In the rows, zero is written as 128.
Named turns come first, each shown by rows before and after it. Which turns, in which order, take the first row of each pair that follows to the second? Write the first one first, as in the answered first pair.
dubod:
[113 148 154 135 159 146 135 121 175  60  74 134 113 109 140]  ->  [108 118 113 123  75 158 117 175 198 110 119 142 102 114 142]
[119 110 117 133 136  98 129 133 134 132 144 133 146 126 139]  ->  [119 114 124 134 150  98 131 124 133 125 134 132 146 127 139]
[ 91 119 101 106 112  70 125 172 152 119 145 115 136 120 154]  ->  [ 94 134 119 110 145  55 134 153 130 101 133 106 143 122 156]
Kisin:
[155 144 154 170 150 119 145 146  79 121 140 117 145 142 147]  ->  [159 131 145 166 141 120 134 146  76 140 155 117 151 146 146]
[ 88 168 125 133 137  93 158 174 136  99 114 112  77  72 105]  ->  [104 165 116 124 101 101 162 180 103 132 148 110  75  76  95]
[134 169 134 143  83 119 155 139  69 135 163 121 112 130 113]  ->  [140 116 116 126  85 106 125 130  88 164 187 127 139 146 109]
[121 108 125  83  87 134 135 127 129 111 138 132 121 113 129]  ->  [116  99 124  82  92 129 126 123 142 110 137 134 126 113 130]
zevu:
[155 102 118  73 128 113 121 106 106 134 174 134 160 132 152]  ->  [168 100 118  80 124 144 123  95 105 142 171 133 157 135 134]
[109 152 163  84 157 108 162 105  19 104 165 128 143 117 146]  ->  [141 145 166 117 145 185 165  80  31 129 162 134 136 118  97]
[110 131 121 132 137 125 133 123 132 124 135 132 117 120 108]  ->  [107 131 121 131 136 122 133 125 131 126 134 134 116 122 109]
[149 129 121 145 155 147 134 107 112 138 121 137 127 128 114]  ->  [147 122 114 158 153 143 127 122 128 143 118 141 130 135 114]
Now pairs of rows:
Each pair is 2 to 3 turns apart.
[131 105 118  93 104 188 119  94 147 120 113 144 109 127 133]  ->  [141 146 143 109 159 144 140  69  84 111 105 126 124 132 134]	dubod, dubod, dubod
[128 157 125 126 174 186  97  97 171 113  87 160 135 115 115]  ->  [ 89 142  92  73 105 102  84 164 158 132 138 160 134 119 166]	dubod, zevu, zevu
[124 146 143 157 168 143 138  93 169 106 121 113 108 131 134]  ->  [ 99 129 122 115 123 102 131 129 178 108 145 119 101 126 168]	dubod, zevu, zevu
[131  99  88 174 111 113 103 178 159 174 145 131 143 157 128]  ->  [127 130 132  72 117  98 152 109  51 127 153 113 141 131 152]	zevu, zevu, zevu
[143  70 114 111 131  68 110 128  80 174 219 129 144 142 113]  ->  [101  57 121 123 174  89  92 140 215  91 132 163 121 119 141]	Kisin, Kisin, dubod
[ 96 156 136 162 141  94 128 149 151 116  92 140 145 124 152]  ->  [ 84 138 134 119 113 105 125 152 162 108  96 147 134 110 167]	dubod, zevu, dubod
[112  48  98 104 116 116  89 118 195 115 117 152 148 138 141]  ->  [118  76 100  77  99  61 112 125  94 141 165 127 156 142 151]	dubod, zevu
[124  93 155 158 168 124 107 114 167 126  90 127 135 126 119]  ->  [128  94 129 160 117  91 105 163 128 176 142 118 142 138 124]	dubod, dubod
[152 114 124 114 144 105 112 104  94 149 144 137 149 148 123]  ->  [138 134 139 125 175 101 119 101 119 112 111 141 139 140 131]	Kisin, Kisin
[122 101 102 129 105 136 116 117 162 147 131 143 121 132 111]  ->  [118 115  96 133 100 107 119 139 145 162 144 135 125 140 122]	Kisin, dubod
[147  86 144  65 131 144 116 105 119 127 129 141 124 119 129]  ->  [149  70 131  87 144 128  98 121 145 144 130 144 139 137 126]	zevu, dubod, Kisin
[100 139 138 115 101 118 122 149 129 132 140 116 115 109 150]  ->  [ 98 120 136 112 117 110 111 144 148 132 140 120 125 111 153]	Kisin, Kisin, Kisin
[123 136 124 120 162  21 143 108 121  93 155 132 128 136 157]  ->  [169 158 148 141 144 140 177  53  79 107 151 123 105 123  99]	Kisin, zevu, zevu
[137  80 122 108 130 127  99 122 175 138 133 145 150 134 135]  ->  [123  98 111 120 101 116 106 160 176 140 134 143 132 132 148]	Kisin, dubod
[ 94 144 124 174 133  83  85 200 157 109 117 132 111 149 140]  ->  [109 160 149  86 110  95 128 138  43 103 153 115 111 131 141]	zevu, zevu, Kisin
[109 146 152 104 158 127 119  89 179 100  93 137 137 111 156]  ->  [120 183 161 111 132 157 147  87 133  98 100 129 117  99 146]	zevu, Kisin
[111 129 108 117 110  90 156 134 130 132 112 117 136 149 163]  ->  [136 135 131 121 127 144 169  86 111 125  97 117 131 140 137]	dubod, zevu, zevu
[103 179 120 144  81  76 141 183 107 125 143 118  97 112 143]  ->  [132 147 121 104  64 106 136 140  69 160 178 113 113 117 118]	zevu, Kisin, zevu
[119 144  99 129 106 115 140 163 139 116 134 123 124 132 158]  ->  [126 165 118 122 125 115 157 135  98 104 127 114 128 130 153]	dubod, zevu
[115 109 145 132 192  86  94  91 127 123  94 121 168 157 142]  ->  [131 154 162 164 182 151 125  82 110 111  71 115 138 143 117]	Kisin, zevu, zevu
[121 113 148 102 190 126 117  72 156  91  99 144 146 131 133]  ->  [120 127 102 104  48 132 129 163 128 156 168 136 110 131 136]	Kisin, dubod, dubod
[136 120 152 101 143 100 141 129 106 137 120 139 122 107 147]  ->  [156 106 147 146 135 150 131 133 135 163 117 145 121 114 111]	zevu, zevu, zevu
[115 125 127 118 153 158 105  95 224  78  70 152 120 123 137]  ->  [102 134 135  91 159 130 109  92 206  65  71 147 120 118 157]	zevu, zevu
[147 120 144 102  98 207 132  97 141 147 139 132 108 119 107]  ->  [118 106 112 137 103 148 102 165 203 155 136 142 116 138 129]	zevu, zevu
[121 151 124 113  99 117 160 148 102 125 141 116 101 115 125]  ->  [130 145 125 105 109 122 156 127  87 130 150 117 115 119 116]	dubod, Kisin
[121 128 120  97  84 161 147 110 108 130 143 127  92  87 135]  ->  [141 151 129 133 109 156 153 102  73 147 144 112 105  99 116]	dubod, zevu, dubod
[115 133 139 114 139 155 130  82 137  98  95 126 128 109 119]  ->  [128 130 114 140  79 169 127 125 133 150 129 122 117 122 102]	Kisin, zevu, dubod
[128 185 153 156 184 103 144 122  89 100  96 117 130 132 141]  ->  [148 182 149 184 176 150 138 113 101 117  94 119 124 131 112]	zevu, zevu
[141 120 121 163 123 133 119 145 129 134 114 108 107 117 132]  ->  [131 129 129 131 128 109 129 138 104 120 117 104 106 114 150]	zevu, zevu, zevu
[122 158 119 130  62 147 151 164 116 128 133 130  99 116 139]  ->  [138 168 136 121  87 151 162 124  70 128 133 118 115 118 126]	dubod, dubod, Kisin
[125 119 104 206 142 141 133 132 106 118 146 145  72 166 109]  ->  [112  98  93 191 145  98 117 148 119 124 158 151  85 174 128]	Kisin, Kisin, zevu
[142 124 134 161 163 172 132 125 195  93  88 146 133 118 149]  ->  [151 128 103 155  72 188 142 171 155 144 146 137 118 118 141]	Kisin, dubod, Kisin
[112 105 123 128 134 111 112 113 153 119 110 148 135 117 139]  ->  [116 151 133 138 112 124 144 122 121 107 104 135 109 108 139]	Kisin, Kisin
[106  91 127 126 128 112  95 127 145 124 135 147 122 149 122]  ->  [105 103 133 113 129  89 107 122 106 127 145 136 124 150 129]	dubod, zevu
[ 92 127 130 103 132  58 137 163 104 161 155 118 154 140 155]  ->  [ 86 163 161 114 172  85 161 134 112 103 101 120 130 120 156]	Kisin, dubod, Kisin
[140 140 116 117  62 169 150  99  95 149 132 115 118 125 113]  ->  [141  96  98 141  79 163 114 113 155 172 135 128 134 140 103]	zevu, Kisin
[148 124 139 159 166 159 118  96 121 130 111 118 144 142 103]  ->  [126 106 119 160 147 146 100 139 182 124 107 134 134 139 124]	dubod, Kisin, zevu
[155  89 157 110 164 144 119  71 125 143 118 126 151 138 110]  ->  [145  74 126 141 139 120  95 124 160 172 136 132 154 152 116]	zevu, zevu, dubod
[105 126 103 124 147 108  97 105 130 133 102 106 169 159 134]  ->  [118 129 114 119 148 139 106  80 111 134 103 103 165 153 118]	zevu, zevu, zevu
[115 166 121 173 142 101 135 167 135 123 100 128 127 149 128]  ->  [128 133 105 159 111 103 118 170 119 170 145 127 143 160 119]	Kisin, Kisin, Kisin
[118 117 130 148  96 124 112 166 135 161 161 133 132 126 136]  ->  [109 108 138 107 116  95 112 148 120 142 159 135 142 123 155]	zevu, zevu, Kisin
[151 102 128 130 129 152 113 114 132 143 139 132 150 139 110]  ->  [134 110 126 147 149 134 111 129 164 120 111 140 150 139 124]	zevu, Kisin
[156 112 105  95  52 132 114 151  81 191 207 117 112 133 111]  ->  [162 108 166  94 210 137 112  35 107 107 118 123 143 131 105]	dubod, Kisin, dubod
[117 113  94 128 166  52 106 127 147  88 135 113 161 140 167]  ->  [112 104  96  76 140  73 118 109 141  68 140 120 150 124 176]	dubod, dubod, zevu
[115 100 147  84 178  95 122  72 109  97 109 128 138 147 142]  ->  [144 112 154 133 172 172 131  61 121 106  93 128 120 147  98]	zevu, zevu, Kisin
[154 182 146 180 125 166 160 122  87 124 115 113 105 119 103]  ->  [147 156 126 168  85 199 146 139 128 131 124 128  90 113 104]	dubod, dubod
[119 109 152 139 178 151 132  76 125 126 121 133 137 123 125]  ->  [105  79 120 133 132 150 111 122 180 140 135 144 126 124 137]	dubod, zevu
[ 97 155 151 132 163  31 137 157  73  93 140 146 159  95 181]  ->  [131 170 168 117 139  98 164 112  12 107 154 134 145  86 149]	Kisin, zevu
